[[119 117 140 123 103]
 [117 150 121 144 143]
 [132 120  99 133 138]] ⇒ 103

[[121 153 123 128]
 [144 139 128 125]
 [143 126 128 130]] ⇒ 128

[[122 132 144 132]
 [132 125 126 124]
 [137 111 102 138]] ⇒ 132

[[111 139 114 121]
 [123  98 123 128]
 [138 119 115 133]] ⇒ 121

[[149 115 152 150 121 129 116]
 [150 126 144 147 126 140 116]
 [141 116 149 141 127 130 124]] ⇒ 116

[[128 128 128 128]
 [127 131 128 134]
 [125 138 125 150]] ⇒ 128
---
[[144 144 126 147 120 124 119]
 [146 140 150 142 122 135 124]] gives 150

[106 137 130 150 156] gives 130

[148 106 108 111 148 154] gives 108

[[116 142 155 136 134 125]
 [130 109 123 151 117 127]
 [137 125 121 144 107 142]] gives 121

[[130 116 136 107 128 119 118]
 [112 143 114 104 138 126 124]] gives 114

[130 145 125 131 138 129 158] gives 125

[131 127 126 104 118] gives 126
---
[[135 118 137 132 131 130 120 128 100]
 [135 119 123 124 135 121 119 147 124]
 [119 140 133 123 137 134 130 129 118]
 [140 121 128 133 135 129 137 114 133]
 [119 128 140 120 126 129 129 118 124]
 [125 136 135 123 121 124 130 132 133]
 [127 139 133 117 145 131 117 130 131]
 [136 127 132 123 123 127 118 127 135]
 [134 135 132 122 132 132 137 124 132]
 [138 142 119 137 129 125 133 128 132]
 [117 131 125 130 121 124 140 132 124]
 [124 108 128 122 144 121 135 133 129]] -> 124

[[127 116 120 147 137 117 124 117 124 110 133 108 126 113 137 148]
 [133 119 139 132 126 121 119 120 130 123 131 112 134 111 132 128]
 [156 128 126 118 134 137 143 155 138 137 117 137 125 152 157 121]
 [129 122 149 120 118 128 119 126 130 130 135 125 144 122 117 110]
 [129 122 149 120 118 127 119 126 130 131 135 124 145 122 115 110]
 [131 127 148 119 118 135 121 128 132 130 134 131 148 132 107 105]
 [118 116 110 149 140 115 129 119 118 107 137 113 125 117 133 152]] -> 128

[[138 112 108 132 120 127 102 134 117 136 129 128]
 [138 120 136 121 125 143 115 101 127 136 118 115]
 [129 145 140 111 115 139 130 104 136 142 105 119]
 [129 125 113 120 138 124 140 119 121 137 125 149]
 [133 144 137 121 116 134 130 126 128 132 134 136]
 [146 127 128 120 123 149 116 105 115 139 125 126]
 [113 133 128 126 132 110 124 115 121 124 113 125]
 [136 142 127 125 138 126 158 134 133 123 134 139]
 [109 152 143 126 134 136 129 129 135 133 129 121]
 [132 108 138 139 136 136 143 121 144 113 142 132]
 [118 126 125 130 143 132 153 144 139 120 141 118]] -> 115

[[137 116 126 112 113 132]
 [130 115 126 119 111 117]
 [139 126 103 130 128 138]
 [135 128 125 126 128 134]
 [125 116 112 122 122 123]
 [138 128 109 125 132 143]
 [146 130 122 135 116 130]
 [131 132 131 124 125 136]
 [149 121 115 123 114 139]] -> 117

[[127 145 126 108 133 140 143 119 139 137 122 123]
 [130 147 127 112 131 140 143 119 135 141 137 125]
 [127 144 126 106 134 140 141 118 140 135 120 123]
 [127 145 127 106 134 139 142 119 140 136 121 123]
 [122 131 124 107 145 130 130 114 136 111 119 128]
 [122 133 124 105 143 133 132 115 139 117 115 127]
 [122 128 123 112 145 128 126 112 133 106 129 131]
 [122 128 123 115 145 128 126 112 130 106 138 133]
 [129 147 127 110 131 140 143 119 138 140 128 123]
 [124 138 125 105 139 137 138 117 140 126 115 123]
 [128 132 124 119 138 129 127 114 130 114 150 133]] -> 125

[[111 122 133 136 128 129 137 138]
 [130 137 135 135 130 125 138 138]
 [107 127 126 140 122 119 140 149]
 [111 124 129 131 128 105 135 150]
 [119 131 129 135 125 123 142 146]
 [107 124 129 141 121 126 140 142]
 [112 119 138 135 132 107 133 152]
 [119 124 138 127 135 129 132 130]
 [126 138 132 136 127 123 141 145]
 [123 132 131 135 129 130 142 133]
 [118 130 135 132 130 126 136 137]] -> 138

[[115 136 142 115 135 146]
 [124 129 130 133 124 131]
 [128 129 126 126 123 132]
 [142 116 154 117 102 124]
 [147 153 143 152 134 142]] -> 131
---
[[122 122 117 128 131 154 122]
 [121 140 117 125 122 114 112]
 [120 123 120 125 131 136 117]]: 122

[[102 105 111 125 124 130]
 [102 138 128 143 149 136]
 [139 148 144 119 128 103]]: 130

[[128 128 125 128 149 129 137]
 [141 141 114 145 147 123 138]
 [144 145 128 150 128 125 138]]: 137

[[140 146 121 110 123 129]
 [150 128 102 127 104 153]
 [132 141 133 116 130 142]]: 129

[[144 142 109 116 141 108 145]
 [145 138 121 107 132 138 130]
 [137 153 114 158 124 118 114]]: 145

[[136 137  99 127 148]
 [154 128 148 129 117]
 [139 136 142 122 113]]: 148
---
[151 148  99 148 154 153 100] ans = 151, 100

[118 104 135 124 108 142 115] ans = 118, 115

[133 120 117 101 142 125] ans = 133, 125

[153 126 130 117 147 118 113] ans = 153, 113

[154 121 100 115 108 139 120] ans = 154, 120

[[142 141 141 157 146]
 [106  99 137 102 115]] ans = 142, 115

[[105 135 124 125 108 115 111]
 [107 133 145 150 112 117 114]
 [144 115 142 148 141 136 139]] ans = 105, 139

[[107 148  99 145 145]
 [129 131 152 105 118]
 [150 100 127 129 113]] ans = 107, 113
---
[[127 124 146 132 133 130 134]
 [127 127  98 128 128 125 129]
 [130 130 148 129 127 130 127]] => 130

[[156 135 119 126]
 [126 131 129 128]
 [117 128 125 123]] => 125

[[126 102 115 155 114 121]
 [141 128 125 151 117 137]
 [136 138 130 133 126 136]] => 126

[[140 132 128 105 130]
 [135 114 126 128 128]
 [119 136 106 124 125]] => 124

[[139 136 111 127 117 130]
 [128 127 133 141 132 132]
 [107 103 118 136 121 123]] => 121

[[137 133 132 128]
 [130 111 112 144]
 [154 121 110 110]] => 110

[[120 135 130 125 142]
 [140 155 125 127 134]
 [117 124 121 105 158]] => 105
---
[[131 126 130 131 128 129 123 128 130 129 129 129 127 130]
 [129 121 126 144 130 107 107 136 115 110 124 122 115 111]
 [121 131 133 132 127 122 134 135 122 133 114 130 129 141]
 [116 131 126 132 116 119 141 134 115 127 112 128 123 138]
 [121 132 133 132 126 121 134 135 121 132 114 130 128 140]
 [126 121 127 144 130 106 109 136 114 110 123 122 115 111]]	111

[[152 137 117 140 126 123 137 138 102 124 124 139]
 [142 120 129 137 117 142 133 127 131 105 115 132]
 [120 112 117 127 139 132 125 146 121 137 121 144]
 [135 123 120 114 136 126 126 136 115 131 136 138]
 [122 133 140 114 136 113 122 131 130 127 142 129]
 [120 132 143 127 126 144 141 106 115 128 129 124]]	124

[[125 125 125 124 124 125 124 124 125]
 [119 127 119 119 121 128 120 124 119]
 [141  99 141 141 134  98 138 118 143]
 [126 123 126 126 125 123 126 124 126]
 [127 123 127 127 126 123 127 125 127]
 [122 133 122 124 127 133 125 131 122]
 [121 121 122 125 126 122 126 127 123]
 [118 151 118 114 118 150 115 129 115]]	115

[[127 127 127 128 127 125 130 129 126 128]
 [129 125 126 129 125 108 130 128 113 129]
 [129 126 127 128 126 113 129 128 116 129]
 [128 127 127 128 127 119 128 128 121 128]
 [129 127 128 129 127 119 129 127 121 128]
 [126 130 129 124 129 149 125 131 143 129]
 [130 127 127 130 127 112 129 126 115 127]
 [130 127 127 131 127 109 129 125 113 127]
 [129 128 128 128 127 122 127 127 123 128]
 [127 131 129 126 130 150 125 129 144 128]
 [127 128 128 126 128 136 127 130 134 129]]	129

[[125 143 122 119 133 149 135 142 141 122 128 137 138 134 118 138]
 [123 143 123 120 132 149 135 141 142 120 127 137 139 134 116 137]
 [133 119 140 143 129 119 129 122 123 138 133 126 127 132 139 123]
 [130 118 140 142 128 120 130 123 125 135 131 127 128 132 136 123]
 [141 136 122 123 134 126 129 134 128 134 133 129 129 123 137 135]
 [131 116 139 142 129 121 132 124 127 134 132 126 131 132 136 123]]	123

[[127 125 130 131 131 125 128 130 130 133 131 132 128 130 133]
 [133 120 136 127 122 142 121 136 126 116 102 114 145 122 100]
 [130 131 129 125 117 136 131 123 135 117 120 117 136 128 116]
 [132 118 136 130 130 136 121 139 125 125 112 122 140 125 113]
 [128 122 133 130 131 128 127 132 129 131 126 129 133 129 129]
 [126 137 123 126 119 125 136 115 140 124 136 124 126 132 133]
 [134 125 132 126 117 141 125 128 130 113 107 112 142 124 103]
 [130 120 135 131 132 132 123 137 126 129 118 126 137 127 120]]	120
---
[[113 144 113 138]
 [136 153 108 155]
 [116 102 128 110]]
116

[[133 123 129 116]
 [110 104 137 122]
 [130 153 109 104]]
130

[[133 133 120 153]
 [143 133 129 114]
 [125 126 132 127]]
125

[[132 109 112 104]
 [152 110 113 111]
 [155 154 120 139]]
155

[[127 129 128 148]
 [129 150 128 129]
 [129 151 128 133]]
129

[[124 123 155 126]
 [124 141 157 119]
 [119 115 153 132]]
119

[[139 136 133 133]
 [119 126 136 142]
 [107 103 107 118]]
107
